[[ 48 -52   7 -41 -11 -25  45 -28]
 [ 52  11  30 -26  46  -9  56  16]
 [ 30  50  55 -40 -27  50  -6  39]
 [ 55 -41  26 -14  47  16 -49 -26]
 [-35 -20  13  39 -24  20  28 -40]
 [ 32  -5  50 -34 -54  -9  16 -45]
 [-33  25  52  -5  42  46 -34 -23]
 [ 23 -50  18 -58 -16 -20 -33 -11]
 [-59 -56 -40  38  20  49  39  28]
 [-27 -25   9  15  46 -30 -33 -11]
 [ 55  26 -11  37 -42  -1  -4  33]
 [-32 -28 -14 -23 -26  22  43 -38]]
->
[[ 30  50  55 -40 -27  50  -6  39]
 [-33  25  52  -5  42  46 -34 -23]
 [ 32  -5  50 -34 -54  -9  16 -45]
 [ 52  11  30 -26  46  -9  56  16]
 [ 55 -41  26 -14  47  16 -49 -26]
 [ 23 -50  18 -58 -16 -20 -33 -11]
 [-35 -20  13  39 -24  20  28 -40]
 [-27 -25   9  15  46 -30 -33 -11]
 [ 48 -52   7 -41 -11 -25  45 -28]
 [ 55  26 -11  37 -42  -1  -4  33]
 [-32 -28 -14 -23 -26  22  43 -38]
 [-59 -56 -40  38  20  49  39  28]]

[[ 46 -41 -42  45 -42  16  52  15 -42  48  43  43]
 [ 48 -48 -47  42 -45 -60  46 -48 -50  48  41  41]
 [ 50 -63 -63  45 -60 -44  49 -32 -64  52  43  43]
 [-38  -5  -6 -34  -7  58 -37  57  -6 -37 -34 -33]
 [ 35 -28 -32  41 -32  61  47  63 -28  36  38  39]
 [ 66 -34 -41  74 -41  71  81  64 -36  68  70  71]]
->
[[-38  -5  -6 -34  -7  58 -37  57  -6 -37 -34 -33]
 [ 35 -28 -32  41 -32  61  47  63 -28  36  38  39]
 [ 66 -34 -41  74 -41  71  81  64 -36  68  70  71]
 [ 46 -41 -42  45 -42  16  52  15 -42  48  43  43]
 [ 48 -48 -47  42 -45 -60  46 -48 -50  48  41  41]
 [ 50 -63 -63  45 -60 -44  49 -32 -64  52  43  43]]

[[ 53 -78 -38  72 -39  29 -31 -33 -48  28  58]
 [-34  76 -54 -78  39  51 -43 -45  53  52 -41]
 [ 39  50  67 -37 -44 -63  53  56 -44 -62  45]
 [ 20  68 -82 -76 -18  63 -65 -70 -15  65  20]
 [-57  59  64 -44  45 -49  53  56  52 -49 -63]
 [ 59 -12 -72  -6 -45  50 -59 -62 -50  52  64]
 [ 44  62  54 -54 -46 -51  41  46 -47 -49  49]]
->
[[ 39  50  67 -37 -44 -63  53  56 -44 -62  45]
 [-57  59  64 -44  45 -49  53  56  52 -49 -63]
 [ 44  62  54 -54 -46 -51  41  46 -47 -49  49]
 [ 53 -78 -38  72 -39  29 -31 -33 -48  28  58]
 [-34  76 -54 -78  39  51 -43 -45  53  52 -41]
 [ 59 -12 -72  -6 -45  50 -59 -62 -50  52  64]
 [ 20  68 -82 -76 -18  63 -65 -70 -15  65  20]]

[[72  0 26]
 [71 -8 34]]
->
[[71 -8 34]
 [72  0 26]]

[[-13  -7 -15  18  -3  12 -46 -16 -19]
 [ -8   9 -31  35  -6  24 -59 -32 -15]
 [ -6  -5 -18  31  -4   8 -40 -30 -31]
 [-10  10 -40   7   8  28 -55 -23 -22]]
->
[[-13  -7 -15  18  -3  12 -46 -16 -19]
 [ -6  -5 -18  31  -4   8 -40 -30 -31]
 [ -8   9 -31  35  -6  24 -59 -32 -15]
 [-10  10 -40   7   8  28 -55 -23 -22]]

[[ 10 -16  10   3  14 -32  18  28 -12 -54]
 [ 22   9 -22 -28  -7  10   0  38 -12  55]
 [ 15  -1  -4 -22   5 -35  16  43  58 -26]
 [ -5  -2  20  10  36   0  15 -53 -34 -25]
 [ -8  23 -29  38  34  35  38  13  17  21]
 [  7 -14  50   6 -10  13 -10  50 -66 -10]]
->
[[  7 -14  50   6 -10  13 -10  50 -66 -10]
 [ -5  -2  20  10  36   0  15 -53 -34 -25]
 [ 10 -16  10   3  14 -32  18  28 -12 -54]
 [ 15  -1  -4 -22   5 -35  16  43  58 -26]
 [ 22   9 -22 -28  -7  10   0  38 -12  55]
 [ -8  23 -29  38  34  35  38  13  17  21]]
---
[[ -6 -19   4  24  47  47]
 [ 67   3 -46  35  44  74]
 [ 13  63 -55  -1  35  14]
 [-15 -28   4  36  48  19]
 [ 12  45 -51   5  38  14]
 [-30 -20   9  25  47  32]
 [ 12 -25 -18  25  48  28]
 [-10  25 -20  20  41  26]
 [ 11  51 -47   8  37  14]]
->
[[ 13  63 -55  -1  35  14]
 [ 11  51 -47   8  37  14]
 [ 12  45 -51   5  38  14]
 [-10  25 -20  20  41  26]
 [ 67   3 -46  35  44  74]
 [ -6 -19   4  24  47  47]
 [-30 -20   9  25  47  32]
 [ 12 -25 -18  25  48  28]
 [-15 -28   4  36  48  19]]

[[ 10 -41 -64]
 [ 44  60  20]
 [ 56  53   7]
 [ 59  50  10]
 [ -6 -51 -64]
 [ -1 -53 -54]
 [-54 -54 -18]
 [-54 -16  47]]
->
[[ 44  60  20]
 [ 56  53   7]
 [ 59  50  10]
 [-54 -16  47]
 [ 10 -41 -64]
 [ -6 -51 -64]
 [ -1 -53 -54]
 [-54 -54 -18]]

[[ 15   1   8  21  40 -20  -3]
 [-28 -34   3 -25  15 -43  39]
 [-33 -41  -8  21   3 -27  28]
 [ -9 -27   4   9   3 -21  10]
 [-44 -33  37  20  26  20 -13]
 [-16  -8  23  57  44  14 -17]
 [-37 -22  -6 -15  -3 -21  39]
 [ 12  -3  22  31  72 -26  -7]
 [-15 -11  10  14  23   5  -8]
 [-11 -44 -11  -2 -12 -51  36]
 [ -8  -7   3   1   9  -4   2]
 [ -8   3 -29  41  27 -35  41]]
->
[[ -8   3 -29  41  27 -35  41]
 [ 15   1   8  21  40 -20  -3]
 [ 12  -3  22  31  72 -26  -7]
 [ -8  -7   3   1   9  -4   2]
 [-16  -8  23  57  44  14 -17]
 [-15 -11  10  14  23   5  -8]
 [-37 -22  -6 -15  -3 -21  39]
 [ -9 -27   4   9   3 -21  10]
 [-44 -33  37  20  26  20 -13]
 [-28 -34   3 -25  15 -43  39]
 [-33 -41  -8  21   3 -27  28]
 [-11 -44 -11  -2 -12 -51  36]]

[[-33 -29  23 -48  21  20 -44  -7]
 [  8  35  28 -21 -42  38   1  37]
 [-31 -35  19 -44  21  13 -46  -2]
 [ 15  -5  -9   1 -62  36 -30  -1]
 [ 15  42  28 -28 -31  26  -6  28]
 [-16 -40  24 -48  27   7 -45  -7]
 [-42 -23  14 -42  24  22 -40 -12]
 [-48   5  -2 -38 -14  -9  10 -32]
 [-61   8  -7 -39 -14  17  13 -33]
 [ 11  -7 -15   3 -31  12 -23 -12]
 [ 37 -18  36 -38  -1  -7   3 -48]
 [  8 -49  27 -54  11  12 -14  -5]]
->
[[ 15  42  28 -28 -31  26  -6  28]
 [  8  35  28 -21 -42  38   1  37]
 [-61   8  -7 -39 -14  17  13 -33]
 [-48   5  -2 -38 -14  -9  10 -32]
 [ 15  -5  -9   1 -62  36 -30  -1]
 [ 11  -7 -15   3 -31  12 -23 -12]
 [ 37 -18  36 -38  -1  -7   3 -48]
 [-42 -23  14 -42  24  22 -40 -12]
 [-33 -29  23 -48  21  20 -44  -7]
 [-31 -35  19 -44  21  13 -46  -2]
 [-16 -40  24 -48  27   7 -45  -7]
 [  8 -49  27 -54  11  12 -14  -5]]

[[-37  12  36  -3 -42  72  24   5  21 -17  -7 -32]
 [-35   9  37  -9 -37  52  18  24  18 -14 -16 -30]
 [-19  19  21  13  -8  29   3  -7  20 -14  11 -25]
 [ 30 -12 -37   8  24 -50 -16  -8 -23   8   6  30]
 [-36  17  30  10 -25  56  16   6  27 -26  10 -28]
 [ 33  -8 -34  -3  25 -65 -12   2 -31  24 -10  27]]
->
[[-19  19  21  13  -8  29   3  -7  20 -14  11 -25]
 [-36  17  30  10 -25  56  16   6  27 -26  10 -28]
 [-37  12  36  -3 -42  72  24   5  21 -17  -7 -32]
 [-35   9  37  -9 -37  52  18  24  18 -14 -16 -30]
 [ 33  -8 -34  -3  25 -65 -12   2 -31  24 -10  27]
 [ 30 -12 -37   8  24 -50 -16  -8 -23   8   6  30]]

[[ 13   4  11 -48 -10]
 [-13  -4   7 -72   4]
 [ -4   1  -4  62   0]
 [  5   6   8 -82 -16]
 [-11   0  18  73  -1]
 [ -9  -2  -6 -79   6]
 [  2 -10   1 -69   3]]
->
[[  5   6   8 -82 -16]
 [ 13   4  11 -48 -10]
 [ -4   1  -4  62   0]
 [-11   0  18  73  -1]
 [ -9  -2  -6 -79   6]
 [-13  -4   7 -72   4]
 [  2 -10   1 -69   3]]
